In the data rows, the value 128 means zero.
Each row below has a hidden score, from 0 to 40, with 20 about the middle. What is it? The score is a weighted sum of the row's numbers plus the product of two more (or one squared), each taken from its middle value.
  154  84  95  105  111  104  104  94  117  127  105  113  150  139  116  111  118  121  124  139  155  164  168  127 -> 17
  97  174  142  143  153  154  160  157  137  134  150  142  106  124  150  155  117  105  107  116  97  88  93  138 -> 18
  97  147  211  154  131  146  173  170  151  126  142  145  110  122  140  162  132  91  146  133  89  84  81  139 -> 22
  153  100  94  111  117  94  96  100  113  130  110  102  156  140  116  108  135  132  134  138  172  168  159  127 -> 19
  149  81  101  98  113  110  100  98  104  122  102  101  141  132  116  113  134  145  129  146  172  167  151  123 -> 18
  88  118  166  137  157  144  105  111  110  140  158  116  98  145  175  120  124  136  116  136  140  115  88  115 -> 34
  168  97  81  85  84  101  77  81  126  107  78  97  155  134  122  122  137  134  149  182  176  171  166  154 -> 17
  106  130  189  157  76  99  140  61  96  91  180  120  114  198  145  145  103  114  165  103  176  179  101  138 -> 27
  81  144  161  145  146  154  128  129  105  130  155  134  104  138  173  139  111  133  108  139  119  101  88  126 -> 17
  156  154  105  133  138  114  154  165  172  129  99  130  144  100  101  133  128  119  135  101  107  114  150  139 -> 22
  121  101  136  118  127  122  106  90  101  128  135  117  141  157  146  112  116  137  119  148  171  148  121  127 -> 21
  99  167  162  136  159  150  153  172  144  143  151  148  107  107  155  153  119  120  106  120  95  84  99  134 -> 18
  169  104  80  110  103  94  111  116  131  108  83  105  152  137  86  106  134  135  158  131  152  174  171  144 -> 24
  148  88  113  107  118  105  95  97  109  124  111  100  162  144  111  79  125  133  146  140  161  165  154  139 -> 21
  88  165  171  139  157  155  151  160  122  138  147  154  95  135  151  162  130  120  106  126  100  92  86  132 -> 20
  108  174  145  143  152  159  142  149  142  159  140  152  106  120  150  162  122  132  103  127  89  97  102  130 -> 19
  160  103  113  126  126  100  88  91  89  131  126  116  111  117  137  111  121  118  179  150  185  171  152  130 -> 29
  101  123  147  96  234  218  53  175  79  167  96  168  40  28  199  176  109  172  90  162  87  35  99  131 -> 22
  85  124  180  134  106  139  117  96  95  116  193  110  119  184  161  113  78  148  132  123  156  131  78  114 -> 20
  95  102  155  129  142  146  117  108  71  124  149  103  122  155  149  140  96  144  109  149  166  131  101  136 -> 25
  166  54  99  92  110  99  77  91  86  83  110  87  167  158  103  85  82  151  115  164  187  201  179  136 -> 23
  155  95  98  110  92  83  114  91  130  116  103  104  168  133  101  98  144  123  145  130  160  171  166  131 -> 19
  175  108  107  109  95  93  130  127  147  120  91  115  157  120  90  100  155  134  164  126  138  156  170  140 -> 20
  122  177  127  0  109  195  63  149  165  142  160  170  44  150  91  145  0  178  134  131  103  84  129  178 -> 18
  171  113  86  106  87  87  109  124  135  118  87  114  155  126  87  134  159  134  153  130  147  162  173  124 -> 19
  132  119  138  84  125  163  63  117  99  140  132  119  105  127  145  137  66  171  102  155  155  113  122  141 -> 17
  134  86  113  120  109  121  93  73  107  130  129  127  154  163  139  119  127  141  137  141  179  161  144  117 -> 20
  101  102  165  255  163  77  217  140  101  102  143  101  189  160  168  101  205  92  110  85  85  130  90  121 -> 19
  155  149  97  138  122  122  169  151  180  124  93  144  139  99  103  154  150  132  132  96  104  122  147  124 -> 26
  138  154  113  127  149  132  164  163  165  121  117  163  100  102  115  144  146  121  130  99  76  101  140  125 -> 21
  173  124  109  108  84  101  101  127  130  109  101  98  172  125  92  85  128  118  161  124  139  154  167  138 -> 20
  99  108  151  135  133  146  109  95  92  146  158  113  113  144  163  122  113  147  112  136  172  130  103  137 -> 17
  176  125  105  121  102  95  147  135  158  107  84  132  151  124  85  107  162  135  144  128  143  141  163  140 -> 23
  109  93  160  126  129  130  100  97  106  126  144  100  125  146  155  122  101  135  127  142  158  142  110  105 -> 19
  143  169  134  142  138  127  161  163  181  138  111  151  128  105  120  143  159  113  122  96  83  113  144  121 -> 19
  133  105  123  116  141  115  90  76  84  128  130  97  144  140  146  103  126  133  146  137  167  166  138  134 -> 18
  138  79  124  108  111  104  94  103  92  116  97  109  142  168  108  104  136  144  149  133  166  166  142  123 -> 25
  171  152  95  114  99  110  158  128  189  125  82  136  173  107  102  127  178  125  136  121  112  143  160  143 -> 16
  152  160  68  135  63  90  110  137  121  117  111  152  133  109  107  132  166  79  148  148  78  112  148  137 -> 18
  174  112  79  114  111  98  125  100  143  115  90  115  150  129  101  108  136  128  142  128  154  162  173  142 -> 21
  148  163  125  127  133  128  158  163  182  114  100  138  145  102  107  140  130  126  140  98  108  106  145  135 -> 20
  134  81  128  122  126  114  95  86  75  120  135  109  110  153  137  124  144  137  135  149  185  168  136  135 -> 21
  101  167  155  150  146  147  156  176  136  141  144  138  107  115  140  143  128  119  123  112  95  82  98  121 -> 20
  173  141  88  98  105  109  132  120  159  114  95  129  142  114  97  104  138  120  152  128  134  147  166  140 -> 19
  171  160  111  115  111  113  144  134  172  118  75  149  139  117  98  113  136  129  139  126  97  121  154  153 -> 20
  89  157  171  134  139  155  128  143  117  136  155  140  100  127  158  130  116  127  118  128  107  97  92  136 -> 20
  155  153  107  107  133  125  153  141  167  123  107  150  131  107  103  125  146  125  131  132  109  124  154  136 -> 19
  125  107  138  118  112  113  87  86  83  112  128  104  141  156  143  83  106  139  132  140  161  149  124  128 -> 24
  92  115  155  139  129  143  105  92  78  113  169  125  89  147  167  154  81  130  104  130  136  114  95  122 -> 21
  87  125  158  153  135  153  126  106  107  124  159  122  102  140  163  138  111  148  126  135  140  109  83  125 -> 20
  170  124  88  105  99  98  115  133  157  118  94  119  156  110  89  113  152  129  154  123  123  143  173  125 -> 20
  117  90  146  124  116  118  75  86  93  126  166  103  123  150  168  133  137  138  91  165  141  152  109  134 -> 16
  116  105  135  134  142  126  103  90  93  107  154  96  115  147  129  94  108  149  126  134  157  144  123  135 -> 18
  173  99  81  118  115  89  121  119  150  127  119  99  160  114  80  110  166  132  142  150  157  168  179  123 -> 18
  103  169  149  134  164  164  155  138  146  133  134  163  109  119  147  151  99  126  122  118  67  86  102  133 -> 27
  168  144  114  123  123  106  145  159  155  119  91  139  139  122  86  106  137  125  125  115  125  132  160  132 -> 22
  116  169  131  143  145  147  170  175  165  154  148  169  110  98  132  161  150  112  92  117  81  92  117  110 -> 16
  170  140  84  121  115  111  139  135  171  137  72  137  144  96  104  121  138  129  132  103  114  140  161  127 -> 19
  170  141  92  103  127  101  131  145  180  114  82  138  136  108  111  125  139  132  152  118  129  139  168  118 -> 24
  101  93  137  123  130  134  107  93  92  136  144  106  120  159  153  106  122  135  132  142  157  144  107  142 -> 20
  84  103  162  150  125  158  120  115  80  134  175  128  95  126  152  141  110  138  115  140  139  127  88  119 -> 27
  93  97  153  148  131  157  134  98  86  135  146  134  106  150  153  142  118  147  120  143  135  130  92  119 -> 33
  160  97  89  98  121  102  88  110  138  119  103  97  151  132  123  105  122  131  147  143  159  161  169  123 -> 22
  139  84  100  120  121  108  85  91  98  131  134  123  136  151  120  98  133  141  130  149  169  162  148  120 -> 21
  139  172  108  132  131  116  144  189  162  132  102  128  126  89  128  144  136  105  133  98  92  98  135  123 -> 21
  64  87  168  186  110  118  156  88  90  134  217  107  126  182  159  112  165  117  128  123  151  142  78  120 -> 21
  122  156  146  110  255  191  113  234  155  171  89  181  77  0  206  183  188  151  97  125  14  59  79  134 -> 21
  155  92  104  112  96  103  92  102  106  122  112  122  162  151  108  92  141  148  138  136  165  163  154  135 -> 23
  109  153  140  139  147  145  160  177  157  141  145  151  107  89  118  153  134  123  111  115  85  87  110  127 -> 19
  101  90  148  147  128  127  109  104  78  122  146  95  119  144  153  123  116  128  122  138  163  147  97  131 -> 19
  108  97  145  126  116  126  103  92  87  119  150  117  124  152  149  96  122  139  123  142  162  139  112  125 -> 25
  83  135  154  135  136  155  138  139  116  154  142  140  96  135  164  177  121  128  100  119  120  108  87  123 -> 17
  100  99  157  132  141  144  103  83  68  142  143  98  93  168  160  127  117  145  113  137  160  129  100  133 -> 19
  176  126  86  107  114  100  130  109  144  114  71  111  167  128  104  118  127  121  149  118  132  165  171  139 -> 24
  169  93  86  111  123  90  112  102  121  115  98  119  149  123  101  89  134  143  150  135  156  167  170  139 -> 22
  151  136  146  146  110  102  173  128  115  93  116  106  193  174  105  92  97  169  97  102  145  202  154  83 -> 26
  165  152  108  117  108  119  131  149  159  126  107  123  131  93  91  122  144  117  137  109  108  133  166  137 -> 16
  114  161  141  143  159  151  159  179  157  148  143  155  105  109  136  153  141  128  120  111  92  90  112  119 -> 20
  111  104  135  122  134  130  114  86  94  129  150  88  117  152  155  117  128  142  108  146  158  141  118  140 -> 15
  113  97  135  135  123  122  102  96  98  127  140  111  132  163  147  119  133  151  111  158  167  155  113  120 -> 18
  175  105  107  109  95  84  115  100  122  100  79  107  169  140  104  98  134  132  142  135  148  166  171  149 -> 19
  104  94  146  120  137  139  109  85  87  135  148  107  117  147  158  122  126  139  116  151  168  143  114  125 -> 17
  117  92  124  119  125  130  103  105  100  116  137  87  126  166  124  105  134  151  121  149  156  147  121  111 -> 23
  127  191  123  135  178  127  162  157  171  123  126  142  104  109  138  177  97  108  80  113  98  99  121  101 -> 18
  126  176  139  144  148  149  179  176  181  124  113  150  132  106  122  174  140  97  108  119  74  106  118  126 -> 22
  171  125  85  104  103  91  131  121  143  116  76  122  163  130  84  127  141  117  135  115  139  167  174  117 -> 18
  137  91  115  118  105  114  99  78  97  135  103  102  147  132  126  118  127  149  133  149  164  158  144  116 -> 19
  175  85  90  111  118  97  108  107  113  112  97  106  159  117  89  92  137  141  142  131  149  157  172  127 -> 21
  156  164  105  123  122  123  145  166  170  130  100  136  132  95  101  112  131  117  135  118  97  111  149  129 -> 19
  120  111  138  101  148  163  64  101  87  123  123  126  101  121  170  133  101  160  130  170  155  123  127  130 -> 19
  132  93  122  117  115  116  90  89  97  123  140  110  134  148  125  86  138  139  142  152  171  155  146  114 -> 28
  90  128  166  132  148  156  119  114  111  134  169  121  102  143  182  133  114  136  129  131  137  119  89  115 -> 21
  154  88  98  118  104  102  99  95  127  107  122  103  156  143  123  94  123  130  132  139  156  164  151  132 -> 18
  72  178  178  92  105  212  99  161  102  154  185  172  49  155  138  184  0  143  100  102  113  73  80  124 -> 25
  88  129  169  134  144  151  129  114  111  144  149  138  115  148  174  145  128  134  101  132  137  116  81  123 -> 22
  90  129  194  129  156  161  120  113  108  122  163  136  110  144  182  125  105  129  96  129  141  115  89  140 -> 24
  62  173  200  206  45  109  226  104  134  148  231  142  176  243  122  127  111  83  156  58  126  131  71  109 -> 18
  166  99  81  94  140  102  105  111  134  115  96  124  152  115  108  104  139  147  135  148  170  160  171  107 -> 23
  145  166  118  119  126  135  170  161  175  140  99  157  121  102  104  141  155  124  143  117  82  102  138  116 -> 20
  115  167  163  134  150  149  166  172  156  127  140  151  107  104  135  153  124  118  125  115  81  93  110  116 -> 19
  94  112  150  141  134  145  105  115  75  132  156  118  115  149  153  116  121  142  110  157  147  136  92  126 -> 17
  100  102  151  144  132  136  82  102  100  118  177  116  128  152  145  115  119  131  119  126  162  126  100  122 -> 31
  169  127  96  105  114  103  124  124  138  117  86  125  160  122  101  120  149  114  128  127  139  151  167  130 -> 20
  85  144  160  150  149  165  144  146  116  132  150  136  85  129  154  161  105  134  118  125  110  93  83  116 -> 24
  103  165  143  134  163  162  174  163  156  138  146  161  107  110  152  156  120  109  111  113  88  94  97  137 -> 20
  104  112  149  130  133  144  114  88  98  104  158  114  108  150  151  111  107  142  103  152  158  127  98  112 -> 19
  94  109  130  144  140  148  117  110  92  133  187  120  109  137  165  115  133  142  154  156  156  124  93  131 -> 21
  130  81  135  127  114  113  89  77  90  116  166  96  134  164  123  120  136  126  127  129  149  155  131  138 -> 17
  105  175  161  145  140  156  154  172  145  130  140  160  99  98  140  146  117  136  98  117  79  86  104  124 -> 17
  93  113  161  135  126  138  102  109  99  135  163  129  105  157  166  142  121  134  111  142  155  122  94  128 -> 23
  99  102  125  128  141  139  116  100  82  111  179  111  129  154  150  107  107  144  142  124  159  146  108  147 -> 21
  88  108  158  133  141  150  125  104  96  128  180  121  97  141  153  153  116  136  106  154  149  128  96  101 -> 18
  142  170  112  131  128  119  168  171  189  145  94  142  144  108  130  166  132  119  137  110  97  117  140  134 -> 21
  103  110  143  128  134  135  95  84  75  135  138  108  132  147  143  118  117  146  125  144  153  143  112  129 -> 18
  172  124  96  120  109  110  154  143  156  114  79  120  142  105  77  113  148  113  157  128  136  138  173  112 -> 23
  172  151  81  99  99  104  123  118  140  113  76  116  156  124  91  124  117  125  138  128  127  152  168  141 -> 23
  140  76  119  129  139  93  138  85  81  121  124  91  155  162  127  89  141  128  125  133  179  187  138  133 -> 20
  170  94  90  114  105  88  113  108  135  112  107  130  170  118  84  95  160  129  133  133  159  164  169  135 -> 21
  136  170  132  128  157  132  164  171  162  128  98  149  107  95  119  140  131  110  123  95  75  103  126  133 -> 20
  126  82  149  121  117  113  106  86  81  119  135  105  125  144  134  99  117  138  128  151  162  149  134  121 -> 18
  151  158  115  117  121  120  130  150  179  127  125  139  131  102  97  153  155  126  135  135  91  120  135  161 -> 19
  178  127  99  114  118  94  121  126  157  107  96  114  147  113  104  117  143  138  155  124  145  159  174  129 -> 19
  173  148  102  117  104  109  137  152  167  124  88  134  151  110  88  135  153  128  124  119  111  125  161  153 -> 18
  83  128  161  138  123  155  123  133  100  124  160  132  118  153  173  142  126  153  112  128  132  94  85  125 -> 25
  92  114  157  142  124  131  116  100  85  130  156  124  120  174  153  130  117  141  104  144  147  132  100  112 -> 18
  172  105  94  119  106  105  101  123  126  108  91  116  159  133  85  93  142  141  139  129  149  163  173  140 -> 20
  120  209  136  5  214  226  47  186  152  162  100  173  34  35  149  216  99  163  90  195  108  32  154  155 -> 23
  93  211  153  30  56  197  113  112  153  119  198  161  66  187  109  197  8  136  162  113  147  105  96  127 -> 20
  101  169  163  149  141  168  145  170  134  135  134  154  107  114  151  143  113  118  122  114  88  88  93  133 -> 19
  156  76  111  115  107  108  119  106  107  84  116  97  189  179  105  103  81  166  102  126  156  199  173  107 -> 27
  90  140  166  151  152  161  166  146  133  135  140  140  103  131  154  179  115  135  96  116  104  105  78  113 -> 27
  124  89  136  121  121  109  97  87  119  129  146  109  138  160  138  106  125  122  136  128  161  157  130  117 -> 30
  82  139  162  142  134  159  109  121  95  133  168  127  83  150  172  147  108  135  107  144  120  105  86  140 -> 16
  130  177  136  136  121  149  177  166  163  124  115  163  123  106  126  156  136  110  113  108  74  92  119  128 -> 19
  161  147  84  117  121  115  135  138  174  94  70  135  146  109  99  116  153  122  163  131  115  152  172  141 -> 21
  92  132  165  145  147  152  103  123  163  160  155  156  110  145  136  133  123  128  117  100  101  104  87  119 -> 35
  142  163  117  133  131  135  164  167  168  140  118  163  130  101  108  145  136  124  128  115  82  103  136  135 -> 24
  171  120  85  109  107  95  118  123  143  114  97  121  162  123  106  102  140  132  140  134  153  163  177  139 -> 18
  135  80  130  121  114  112  99  95  87  108  143  113  162  148  117  92  119  141  147  144  161  156  134  132 -> 20
  167  106  90  114  100  92  115  104  133  117  109  118  168  129  95  101  146  127  150  146  150  176  170  130 -> 19
  148  87  126  131  76  98  109  96  103  113  143  93  152  176  122  126  122  134  144  139  167  191  150  127 -> 21
  119  155  139  139  135  146  151  180  163  158  136  152  104  89  119  141  150  129  128  112  80  83  125  117 -> 19
  98  132  173  139  123  146  130  114  107  127  188  112  106  139  170  144  93  125  101  136  137  102  87  110 -> 16
  109  163  148  156  157  149  147  177  138  157  142  170  123  92  133  172  123  130  127  126  82  89  105  106 -> 32
  119  158  133  145  133  151  168  166  167  123  139  156  108  101  129  148  138  119  128  110  80  89  112  118 -> 19
  72  93  161  189  131  116  131  83  66  123  170  123  118  160  186  114  154  129  106  121  144  123  72  125 -> 23
  118  166  149  146  138  142  165  166  158  130  128  161  124  103  120  149  140  126  131  112  82  100  123  125 -> 21
  128  175  150  129  133  149  162  177  155  139  121  157  117  99  129  150  128  122  115  97  83  102  129  133 -> 17
  101  100  152  130  138  134  102  95  112  138  154  104  116  153  149  129  130  146  128  150  161  137  103  129 -> 20
  158  128  102  135  127  115  153  154  190  142  95  125  127  103  88  130  167  125  144  120  114  126  163  132 -> 20
  118  97  120  118  118  120  95  85  75  123  151  107  127  157  143  96  114  160  122  128  167  151  125  138 -> 18
  130  69  114  143  115  93  111  93  87  117  125  98  151  145  140  85  150  134  111  148  160  160  136  127 -> 20
  101  102  160  135  138  136  118  97  84  136  159  124  123  162  163  132  129  150  115  141  156  137  101  129 -> 18
  107  189  154  15  144  246  64  155  134  152  154  171  1  119  164  196  21  160  116  155  108  74  103  124 -> 18
  171  143  105  120  111  115  135  156  178  136  102  122  144  96  91  109  140  132  145  102  104  124  164  133 -> 18
  157  145  100  119  134  117  147  158  170  130  92  136  128  97  85  139  153  128  147  111  100  125  155  138 -> 23
  154  163  100  110  155  116  164  162  169  138  102  144  145  89  105  136  153  127  138  93  87  114  148  156 -> 20
  113  112  144  93  116  157  94  103  102  131  172  126  99  160  132  128  80  142  137  158  167  140  115  121 -> 20
  136  88  122  114  108  116  90  86  103  125  133  93  145  134  126  105  125  138  136  153  165  158  131  128 -> 17
  116  180  141  138  159  159  165  167  164  141  133  150  104  112  130  158  121  124  90  110  72  94  112  105 -> 16
  73  110  158  187  175  154  90  103  59  132  139  121  91  121  220  123  168  149  91  147  139  103  71  134 -> 25
  168  138  105  118  113  99  140  135  167  128  81  134  150  107  84  129  158  126  135  111  110  141  169  129 -> 18
  110  98  128  135  128  122  104  81  82  135  131  120  127  155  147  135  126  135  130  154  161  142  111  125 -> 21
  162  144  103  118  93  120  142  169  160  122  103  136  138  97  80  132  138  123  138  103  102  125  155  153 -> 22
  105  170  166  155  151  155  175  162  160  147  140  158  97  107  152  174  142  127  131  127  89  90  100  128 -> 25
  171  148  96  122  118  116  136  134  167  121  101  130  144  112  98  132  148  114  144  109  119  136  167  133 -> 19
  83  114  155  159  144  160  114  128  94  146  172  124  96  134  156  146  114  126  116  144  134  114  89  116 -> 21
  141  91  111  93  122  106  91  97  114  121  107  108  149  155  119  79  133  145  145  138  164  171  143  142 -> 30
  110  166  152  149  146  157  155  162  135  137  138  161  118  115  128  171  128  115  120  119  91  94  102  119 -> 26
  95  115  159  141  124  145  98  106  92  121  162  121  111  159  152  126  116  141  129  146  145  123  93  124 -> 20
  98  106  158  92  96  146  103  74  116  111  174  105  154  199  107  168  55  148  140  146  191  142  117  165 -> 33
  115  168  144  147  162  150  163  176  161  139  132  144  96  103  123  169  129  121  125  121  78  92  109  121 -> 28
  162  133  87  114  118  106  148  148  167  135  95  141  139  101  100  153  161  111  157  124  104  138  169  128 -> 23
  180  120  94  109  97  98  141  134  150  111  93  113  147  113  88  116  132  116  154  120  132  154  167  133 -> 23
  98  161  170  148  144  163  145  156  121  144  146  136  103  125  150  157  125  112  112  107  99  91  84  135 -> 19
  144  158  109  117  130  134  169  174  183  125  106  144  133  100  104  156  156  102  133  106  92  102  143  117 -> 21
  139  98  123  115  139  114  100  89  89  118  129  98  147  142  145  101  123  133  138  155  176  159  142  123 -> 19
  165  145  97  129  120  99  143  133  175  133  90  127  150  117  81  114  150  108  141  97  118  134  164  147 -> 20
  93  155  162  147  150  160  147  156  135  140  157  149  95  115  145  158  124  126  121  134  95  95  91  122 -> 21
  95  150  172  141  152  162  146  154  123  144  153  158  92  134  161  158  110  127  107  116  102  85  86  127 -> 20
  97  125  166  249  255  131  189  200  124  151  72  169  166  16  226  109  253  119  79  127  51  77  92  97 -> 25
  162  96  83  119  94  97  123  100  131  130  95  105  157  141  101  110  159  127  152  125  163  165  167  135 -> 19
  136  91  115  142  112  95  114  82  105  112  139  98  163  169  118  98  136  131  139  121  178  172  141  123 -> 20
  121  64  112  136  149  127  103  98  84  125  137  122  120  121  140  122  152  146  122  156  152  153  136  112 -> 21
